In the rows, zero is written as 128.
Each path below is one point turned by a fixed rotation once a step. After each direction that follows a path, write how fast that rotation turns it, in deg/step (0 if it stays still).
Each turn is a multiple of 5 degrees from 10 to 175, or 0.
Each row of a path follows its step; steps can be skipped.

step 0: [139 121 122 137 124 135 144 136 119 139 122 121 126 132 128 150 125 134
 119 126 133 137 133 142 116 128 134 110 126 128 140 119 117 130 133 133
 130 123 121]
step 1: [136 139 129 132 122 134 130 134 144 139 128 120 118 140 143 127 124 126
 140 126 133 122 145 142 136 131 131 124 139 131 121 132 129 142 115 127
 126 136 144]
step 2: [114 131 121 125 132 132 124 122 135 149 133 121 116 117 140 120 129 127
 114 126 138 125 134 125 118 116 112 113 126 128 133 120 122 131 130 132
 119 129 112]
step 3: [137 129 128 131 114 136 143 142 120 134 135 128 132 138 129 147 135 128
 118 129 133 132 139 140 131 127 138 117 145 136 127 123 120 134 139 132
 133 129 112]
step 4: [120 135 135 125 130 138 130 125 146 133 113 111 115 131 142 140 120 129
 138 119 129 129 138 142 129 125 118 122 137 128 125 130 126 143 125 124
 132 133 143]
step 5: [125 123 108 121 124 131 131 122 122 142 140 123 113 126 147 122 131 122
 122 116 138 126 142 130 125 118 125 125 128 124 138 127 124 124 121 131
 116 132 109]
step 6: [128 137 131 126 113 133 136 133 127 136 121 128 137 130 126 140 128 128
 115 140 137 122 138 148 127 133 129 121 141 141 121 121 127 133 139 126
 133 147 116]
step 7: [125 126 129 135 134 136 133 127 128 128 114 108 114 142 144 145 121 131
 130 123 135 133 132 131 129 122 113 118 133 133 139 122 131 145 123 125
 119 124 137]
step 8: [128 132 108 129 120 129 134 127 127 135 136 118 109 130 133 113 135 121
 125 115 139 114 145 141 137 122 135 121 124 125 129 129 121 126 127 133
 133 139 119]
step 9: [118 135 125 123 125 139 119 140 136 141 114 127 135 121 133 143 127 135
 112 135 138 116 132 135 128 134 126 123 146 134 124 117 135 131 136 130
 119 135 114]
step 10: [128 122 134 137 132 136 146 125 130 126 127 112 121 148 144 142 132 116
 127 124 133 134 136 130 140 112 117 125 130 136 138 124 131 132 137 123
 129 122 125]
Speeds:
[124 131 124 126 129 126 129 130 124 127 129 128 128 127 128 123 125 126
 129 127 125 127 123 131 130 127 127 125 128 127 126 122 122 126 125 129
 128 128 123]
120
[127 127 127 128 125 127 129 130 130 123 127 122 127 132 126 129 131 128
 131 131 126 130 131 132 124 125 127 130 129 125 128 124 127 126 125 127
 129 123 133]
110
[129 127 127 128 135 128 132 125 127 131 132 124 130 130 125 130 129 128
 125 124 129 130 127 128 126 123 126 128 124 127 132 130 131 125 125 131
 129 126 125]
140
[130 131 125 135 127 127 130 123 130 130 128 126 123 132 126 129 122 129
 133 127 123 126 125 126 127 126 127 130 132 128 126 130 129 128 130 127
 127 128 127]
115
[130 127 132 127 130 134 132 129 123 125 123 131 129 130 128 127 126 126
 130 129 126 125 127 131 125 124 128 123 128 130 126 131 130 129 131 129
 126 124 129]
110
[132 128 131 130 127 122 130 130 127 128 128 130 128 129 125 130 134 123
 131 125 125 123 133 127 129 128 130 126 128 129 128 128 127 127 124 126
 128 131 125]
145
[129 125 124 127 130 129 123 131 123 130 126 131 126 129 129 134 130 131
 130 127 127 130 127 123 126 129 128 127 132 127 130 125 129 129 124 130
 122 125 128]
160

step 0: [140 117 125 127 124 134 126 135 141 129 136 121 134 120 117 132 132 130
 133 128 129 124 117 134 131 117 113 124 135 124 139 147 129 122 121 123
 122 123 137]
step 1: [143 118 121 123 124 142 124 127 127 133 134 111 123 116 136 121 136 130
 126 122 132 136 116 136 140 131 128 119 124 130 131 137 121 124 119 131
 137 124 117]
step 2: [152 129 122 123 132 130 133 123 135 130 129 118 135 117 125 128 120 130
 127 123 133 124 133 127 134 126 136 117 120 129 127 134 138 124 120 141
 115 113 121]
step 3: [140 122 134 113 139 127 119 131 125 126 132 120 135 130 130 123 117 123
 141 122 130 137 130 121 131 132 125 128 123 139 127 137 111 116 122 134
 119 117 125]
step 4: [134 130 128 123 129 120 138 132 131 134 130 128 138 139 120 124 115 123
 130 108 133 140 123 139 138 140 130 132 124 143 130 141 133 131 132 138
 127 125 122]
step 5: [133 129 134 115 129 117 119 132 143 138 133 122 133 132 127 127 125 146
 139 121 131 135 130 133 125 128 121 139 129 137 133 143 139 131 116 129
 124 130 137]
step 6: [131 114 130 115 120 125 134 134 139 136 130 128 121 119 126 124 125 126
 132 123 131 125 115 134 137 129 109 124 123 133 141 148 129 128 129 122
 130 136 127]
step 7: [146 124 128 119 122 134 144 128 128 130 127 115 122 116 130 129 139 141
 127 124 131 140 124 133 135 115 128 130 117 131 129 143 137 131 121 127
 137 126 127]
step 8: [148 120 121 125 128 129 129 124 135 123 124 114 129 116 128 125 120 130
 145 127 121 124 125 118 138 124 122 125 119 113 135 137 129 123 123 137
 126 119 127]
step 9: [140 120 119 125 130 136 131 137 124 116 127 120 149 121 128 121 123 124
 129 114 128 140 128 126 140 123 127 120 128 140 129 137 118 120 122 126
 129 118 128]
step 10: [140 136 124 121 138 122 124 130 134 133 136 122 143 124 123 123 116 137
 133 117 134 137 127 137 142 135 133 129 134 126 127 131 128 129 120 146
 132 128 117]
Speeds:
[130 129 125 130 123 129 133 131 130 129 127 131 130 127 121 129 126 128
 123 126 127 129 131 126 124 125 129 124 128 134 127 129 130 129 127 125
 127 125 130]
155
[131 128 125 131 130 131 123 128 127 129 132 127 130 125 124 130 130 127
 124 130 130 129 125 128 130 130 129 126 134 126 127 125 125 127 126 131
 125 124 126]
40
[128 126 127 122 125 130 129 119 129 126 124 125 126 128 127 132 127 127
 123 130 127 127 127 131 126 129 131 129 130 126 131 130 125 129 125 127
 127 130 130]
60
[126 127 128 128 129 131 131 125 124 133 123 129 132 127 126 124 134 127
 126 127 130 130 125 132 130 130 130 128 125 131 124 128 128 131 129 131
 132 129 127]
130
[128 128 126 126 129 126 132 129 131 130 130 124 129 128 129 130 128 129
 128 129 131 131 129 126 126 131 134 127 129 122 122 128 135 130 126 129
 128 129 129]
130
[124 128 128 127 130 123 127 132 128 131 125 126 132 131 128 129 123 131
 123 127 127 129 131 128 131 128 132 130 128 129 128 128 122 128 131 132
 124 131 129]
55

step 0: [128 139 136 126 131 131 123 123 120 113 136 123 127 119 135 130 131 114
 134 133 111 126 135 121 137 123 121 128 127 145 124 129 132 130 122 129
 125 124 127]
step 1: [137 139 128 133 129 123 136 133 137 128 122 131 121 110 126 132 135 120
 140 132 134 134 129 124 127 124 133 116 127 133 130 131 129 125 132 133
 149 123 121]
step 2: [127 137 133 132 129 146 138 129 127 135 129 144 127 123 138 117 132 127
 124 121 126 128 127 137 125 123 141 126 126 133 132 133 120 125 110 134
 126 124 132]
step 3: [133 138 115 124 132 132 122 117 122 127 126 139 110 132 125 139 125 118
 127 131 130 130 135 130 139 118 132 133 127 128 120 134 135 135 119 136
 129 136 131]
step 4: [135 129 125 135 132 125 133 140 134 132 128 137 133 130 123 136 143 122
 122 140 124 134 134 122 129 121 122 130 133 146 129 140 135 116 130 132
 124 127 135]
step 5: [125 123 130 128 131 143 134 128 140 128 131 129 126 131 121 122 121 128
 139 135 110 137 122 136 129 112 131 125 136 133 126 121 134 123 120 131
 140 126 123]
step 6: [138 128 134 132 133 140 131 129 128 134 115 119 122 128 126 138 114 131
 129 139 133 123 128 135 126 133 135 130 132 132 131 141 122 128 120 137
 138 136 142]
step 7: [130 121 134 137 131 122 130 118 135 136 125 137 128 128 120 131 124 124
 116 124 109 121 133 132 129 118 138 127 116 129 122 141 129 127 134 132
 119 130 136]
step 8: [125 130 129 126 130 138 124 136 131 113 129 131 128 133 124 134 123 119
 124 148 112 124 124 123 139 137 128 128 122 125 117 131 131 120 134 135
 131 119 124]
step 9: [137 122 137 139 130 136 134 132 128 131 129 130 132 114 111 133 122 116
 134 137 127 122 131 133 124 130 118 120 123 138 136 126 124 139 127 124
 135 120 125]
step 10: [130 132 127 128 117 149 124 124 138 133 122 128 125 130 130 120 124 123
 126 121 128 122 135 132 118 124 137 118 115 124 138 137 132 128 134 140
 132 122 123]
Speeds:
[123 133 129 128 133 128 133 129 131 129 132 127 125 131 124 126 127 130
 129 131 132 124 129 129 123 130 130 128 124 131 128 124 128 128 127 126
 131 129 127]
95
[134 131 126 131 129 127 124 132 131 123 129 127 128 130 126 128 127 123
 128 126 125 130 125 130 124 129 123 128 130 132 127 123 128 127 129 127
 126 126 129]
85

step 0: [128 132 103 125 118 121 123 118 117 116 133 118 122 130 119 130 131 120
 115 128 132 125 131 129 124 111 133 128 138 131 143 127 131 131 131 136
 128 116 135]
step 1: [137 121 107 133 138 122 139 119 136 121 140 137 116 139 130 120 127 131
 138 130 129 133 130 127 119 126 123 128 124 140 136 116 127 122 119 128
 145 126 134]
step 2: [119 132 128 121 136 123 135 114 125 133 136 142 121 129 146 117 140 127
 131 135 134 142 117 130 122 135 133 124 149 125 121 132 136 124 132 129
 136 130 122]
step 3: [131 119 130 122 126 122 118 126 118 122 135 119 120 124 128 123 132 114
 111 149 138 140 125 120 127 121 132 133 142 120 126 124 131 134 123 132
 125 119 143]
step 4: [143 128 111 132 119 123 131 122 135 118 135 127 127 127 136 119 121 131
 112 132 136 125 132 122 139 116 123 127 131 134 140 120 119 129 132 139
 147 133 135]
step 5: [131 136 111 122 128 130 129 124 132 121 134 136 124 140 132 114 136 122
 132 137 132 127 120 146 121 137 131 141 137 135 136 124 129 120 136 118
 145 129 119]
step 6: [125 120 121 125 141 124 144 124 111 131 125 134 129 124 127 127 122 123
 131 154 131 145 120 124 122 130 134 133 143 119 131 119 134 131 129 128
 130 118 125]
step 7: [137 126 133 134 130 129 131 123 117 133 141 114 120 136 139 113 127 131
 108 127 136 134 128 117 135 113 133 128 135 122 131 114 131 119 131 139
 132 121 130]
step 8: [134 126 107 134 119 119 113 123 125 110 127 136 127 138 138 113 129 126
 114 121 134 133 131 128 118 131 129 131 132 135 132 126 129 129 145 122
 133 127 133]
step 9: [126 126 106 114 128 122 136 112 120 126 119 137 108 129 121 126 131 132
 133 142 125 133 130 137 121 119 131 129 138 131 142 127 128 127 122 123
 136 128 126]
step 10: [129 117 129 131 142 129 142 122 116 132 148 133 116 134 132 127 131 114
 134 136 137 137 129 126 133 124 126 123 139 135 122 120 133 112 128 139
 136 122 130]
Speeds:
[128 129 126 127 130 131 129 122 124 133 125 132 127 128 129 126 128 128
 128 134 127 128 129 131 130 132 130 130 126 129 123 131 128 129 125 128
 125 130 128]
100
[129 128 126 129 130 130 130 128 130 124 124 126 125 123 125 128 128 127
 127 131 129 131 126 129 126 128 127 128 127 124 136 131 128 129 124 127
 121 125 130]
125
[131 127 131 125 128 126 121 127 127 128 128 131 124 123 129 125 129 133
 125 128 127 127 126 126 126 130 123 129 127 125 127 124 129 129 131 132
 124 128 127]
80
[129 129 123 129 129 130 124 128 122 125 129 122 128 128 131 130 130 129
 124 124 129 127 129 126 132 130 128 128 127 126 127 129 122 132 126 126
 128 132 128]
90

step 0: [127 126 132 123 120 121 135 132 131 118 133 119 116 141 121 126 125 117
 130 133 120 143 126 131 132 121 127 126 117 136 133 133 138 123 135 107
 124 137 134]
step 1: [122 136 137 127 125 136 133 141 135 126 131 133 127 121 109 127 127 122
 140 123 119 128 117 142 127 125 130 131 130 123 148 115 121 125 121 124
 123 125 122]
step 2: [115 131 130 136 118 132 141 123 137 125 131 123 114 136 126 127 123 134
 122 137 113 131 121 134 132 135 127 140 120 128 124 129 143 120 131 117
 130 132 114]
step 3: [121 116 123 124 118 138 132 139 137 131 129 128 128 127 110 141 124 126
 147 128 134 124 127 132 136 115 131 133 126 127 131 116 138 123 125 122
 125 135 135]
step 4: [123 140 142 127 130 145 140 129 124 134 117 122 126 130 118 123 122 138
 124 128 126 127 126 149 127 129 122 132 128 123 127 132 139 130 129 122
 138 142 119]
step 5: [119 124 123 119 112 137 124 130 139 115 131 120 133 138 123 136 133 129
 136 131 133 124 127 136 117 128 125 134 125 144 137 127 143 117 137 130
 131 136 131]
step 6: [131 133 146 121 130 129 141 140 131 120 121 135 135 130 114 139 128 133
 138 128 118 134 135 141 127 120 123 133 129 125 122 132 121 130 138 120
 129 140 126]
step 7: [125 128 130 131 124 131 131 127 131 130 137 131 133 133 114 133 127 120
 124 142 123 129 113 138 115 136 121 133 127 124 145 136 141 118 141 137
 131 134 128]
step 8: [114 123 139 133 126 120 139 134 141 116 119 134 119 134 115 137 132 130
 138 127 129 129 130 123 119 117 126 142 126 123 129 126 132 133 136 121
 139 121 129]
step 9: [131 116 125 130 125 141 137 142 130 127 126 128 118 125 117 134 126 122
 126 126 120 140 120 133 131 132 114 124 133 114 140 144 136 124 128 125
 133 141 129]
step 10: [115 134 129 141 130 132 132 141 144 123 111 113 133 132 119 132 128 131
 131 126 133 126 122 130 115 130 128 144 130 124 133 127 136 122 125 137
 128 122 122]
Speeds:
[124 124 131 123 129 123 129 127 127 126 126 126 127 125 125 130 130 129
 128 129 128 125 129 125 131 124 125 123 131 131 126 129 129 123 127 125
 124 124 130]
135
[124 129 127 127 130 131 128 128 127 128 129 126 131 134 126 125 127 129
 126 134 127 130 131 123 128 132 123 130 125 129 128 125 129 126 128 130
 129 123 128]
135
[125 130 130 132 126 128 130 122 127 127 126 129 128 126 135 129 129 127
 129 127 128 125 127 131 124 131 125 129 131 131 131 125 132 125 129 127
 131 123 126]
125
[124 127 125 130 128 131 129 131 129 126 130 130 124 124 130 126 129 126
 124 127 125 124 129 127 131 124 128 131 129 120 126 127 133 127 128 129
 127 126 130]
55
[132 126 127 130 130 131 126 124 124 127 129 125 125 128 130 127 129 131
 125 130 128 130 124 127 129 128 126 126 127 125 128 130 127 120 134 124
 128 132 126]
155

step 0: [132 127 111 131 125 133 132 131 124 130 124 127 125 125 123 134 115 120
 131 127 129 119 122 127 129 133 132 143 116 129 127 114 119 129 111 116
 120 114 130]
step 1: [128 124 116 134 136 139 123 132 140 128 127 123 136 137 131 143 126 131
 135 129 117 133 120 131 134 121 138 119 130 133 123 128 119 125 108 125
 127 122 120]
step 2: [119 123 125 124 135 118 124 137 130 127 122 123 123 137 136 126 132 140
 130 139 136 127 115 142 122 125 137 122 117 125 134 132 112 122 118 128
 116 125 131]
step 3: [121 122 125 125 131 126 130 144 120 121 106 126 126 128 123 134 137 128
 136 127 131 131 118 132 138 132 144 120 136 123 130 124 135 134 130 138
 119 126 136]
step 4: [134 135 121 117 131 138 125 138 122 136 109 134 117 133 124 134 135 127
 120 123 121 115 131 138 132 119 130 124 125 137 135 134 127 127 136 126
 122 136 132]
step 5: [116 137 109 140 126 136 125 136 121 125 120 141 113 127 119 135 118 124
 132 124 128 119 122 129 120 131 126 142 130 129 125 128 126 126 131 120
 125 125 135]
step 6: [121 141 112 131 120 143 121 136 135 123 133 128 136 137 127 139 125 127
 134 131 112 130 130 132 119 123 130 118 121 130 123 128 138 127 117 127
 129 126 137]
step 7: [117 127 124 131 127 121 120 146 131 134 129 122 116 141 139 133 129 135
 134 129 127 136 134 130 122 130 118 126 113 115 139 127 127 124 116 124
 124 129 129]
step 8: [132 131 128 135 130 125 131 146 121 116 114 116 133 117 131 138 130 128
 133 138 125 135 131 135 135 132 128 129 124 116 130 110 132 129 122 131
 119 134 132]
step 9: [127 140 130 126 138 133 129 138 128 137 116 128 127 130 132 145 139 139
 112 125 122 123 130 131 136 124 130 123 129 125 125 115 124 123 135 120
 121 135 116]
step 10: [113 149 121 129 131 127 123 129 122 115 120 128 121 117 122 132 123 138
 113 126 133 125 117 133 127 133 128 138 131 133 134 124 122 117 127 125
 129 124 128]
Speeds:
[125 127 129 124 128 129 129 128 132 131 129 124 130 131 129 127 127 128
 131 125 122 122 129 130 129 129 131 127 133 127 133 125 131 126 129 125
 133 130 126]
135
[133 128 128 129 129 132 128 127 127 122 124 129 136 128 128 129 129 127
 129 126 122 133 129 128 130 125 128 124 132 129 125 129 129 127 127 131
 131 130 131]
145
[124 125 128 127 124 129 124 126 127 129 135 127 130 129 130 135 124 123
 126 128 127 129 125 131 128 128 126 129 130 129 128 130 125 123 126 129
 125 126 130]
70
[124 128 125 128 131 127 133 130 130 128 125 127 128 132 131 129 126 129
 122 134 124 128 129 128 131 127 126 132 129 129 128 129 129 132 127 129
 128 124 133]
0

step 0: [136 123 132 135 128 125 121 119 132 128 127 124 117 123 118 122 125 123
 138 130 124 118 148 117 134 142 129 148 132 118 121 125 120 140 128 125
 129 124 133]
step 1: [134 135 130 136 127 121 118 131 123 140 130 133 115 128 126 133 135 143
 136 132 132 115 126 132 132 129 118 123 132 122 108 125 112 136 140 126
 140 119 127]
step 2: [127 119 126 133 126 122 120 124 132 121 133 138 129 131 126 118 133 136
 125 128 127 138 147 123 132 118 125 124 132 106 124 131 112 141 134 139
 123 116 124]
step 3: [150 122 134 141 128 118 117 131 116 121 125 125 134 125 125 123 127 139
 138 144 141 129 128 123 130 131 133 128 117 111 119 119 124 128 127 127
 124 126 130]
step 4: [135 134 138 138 140 119 119 131 134 125 115 130 129 130 127 120 125 130
 120 122 133 120 142 132 126 128 115 130 128 109 125 129 118 135 120 122
 143 128 143]
step 5: [141 132 127 137 125 137 122 117 124 128 129 114 121 141 123 121 124 139
 120 135 136 133 133 131 128 125 135 125 128 124 127 127 107 143 135 113
 135 119 127]
step 6: [135 125 120 133 112 123 119 136 130 128 127 133 114 140 122 114 113 125
 138 125 125 123 134 121 128 134 122 134 121 111 125 129 119 129 122 123
 129 110 130]
step 7: [136 138 123 118 131 131 115 129 132 124 125 139 122 112 130 121 122 137
 133 141 129 126 130 130 131 134 136 125 134 114 110 120 122 139 131 118
 136 117 134]
step 8: [131 122 119 137 126 130 105 140 131 127 125 126 124 131 133 132 138 145
 123 116 124 140 129 130 132 121 126 132 124 112 118 130 117 139 124 128
 127 123 136]
step 9: [141 128 117 143 129 125 131 125 124 122 115 126 134 130 122 134 126 131
 123 147 121 133 139 118 128 127 132 138 134 116 117 119 121 134 120 123
 120 114 134]
step 10: [135 131 129 128 124 113 125 128 118 130 109 124 126 132 143 121 129 126
 124 130 127 123 122 131 125 139 118 133 117 118 112 133 108 137 128 125
 134 125 139]
Speeds:
[128 131 127 128 131 126 131 133 129 126 127 131 128 126 125 126 125 129
 128 130 124 120 125 128 124 127 124 128 125 129 126 123 128 133 128 128
 127 132 129]
120
[124 126 129 126 130 127 124 127 132 129 123 127 131 128 122 126 131 128
 133 126 126 127 122 127 128 126 129 130 130 128 128 128 128 128 132 124
 126 123 126]
55
[130 125 127 128 129 133 126 125 124 127 130 127 126 127 126 127 129 128
 126 122 126 128 131 127 123 123 131 129 122 129 129 124 127 129 129 130
 123 126 126]
120
[126 132 127 127 128 132 126 134 128 125 133 126 123 124 125 127 128 126
 126 129 125 129 127 131 131 132 129 130 127 130 132 128 126 127 124 125
 129 123 128]
45
[127 128 129 130 131 124 127 128 128 131 126 123 129 130 133 125 130 125
 128 133 127 128 131 132 123 127 129 130 124 128 132 126 129 129 125 125
 132 127 124]
60
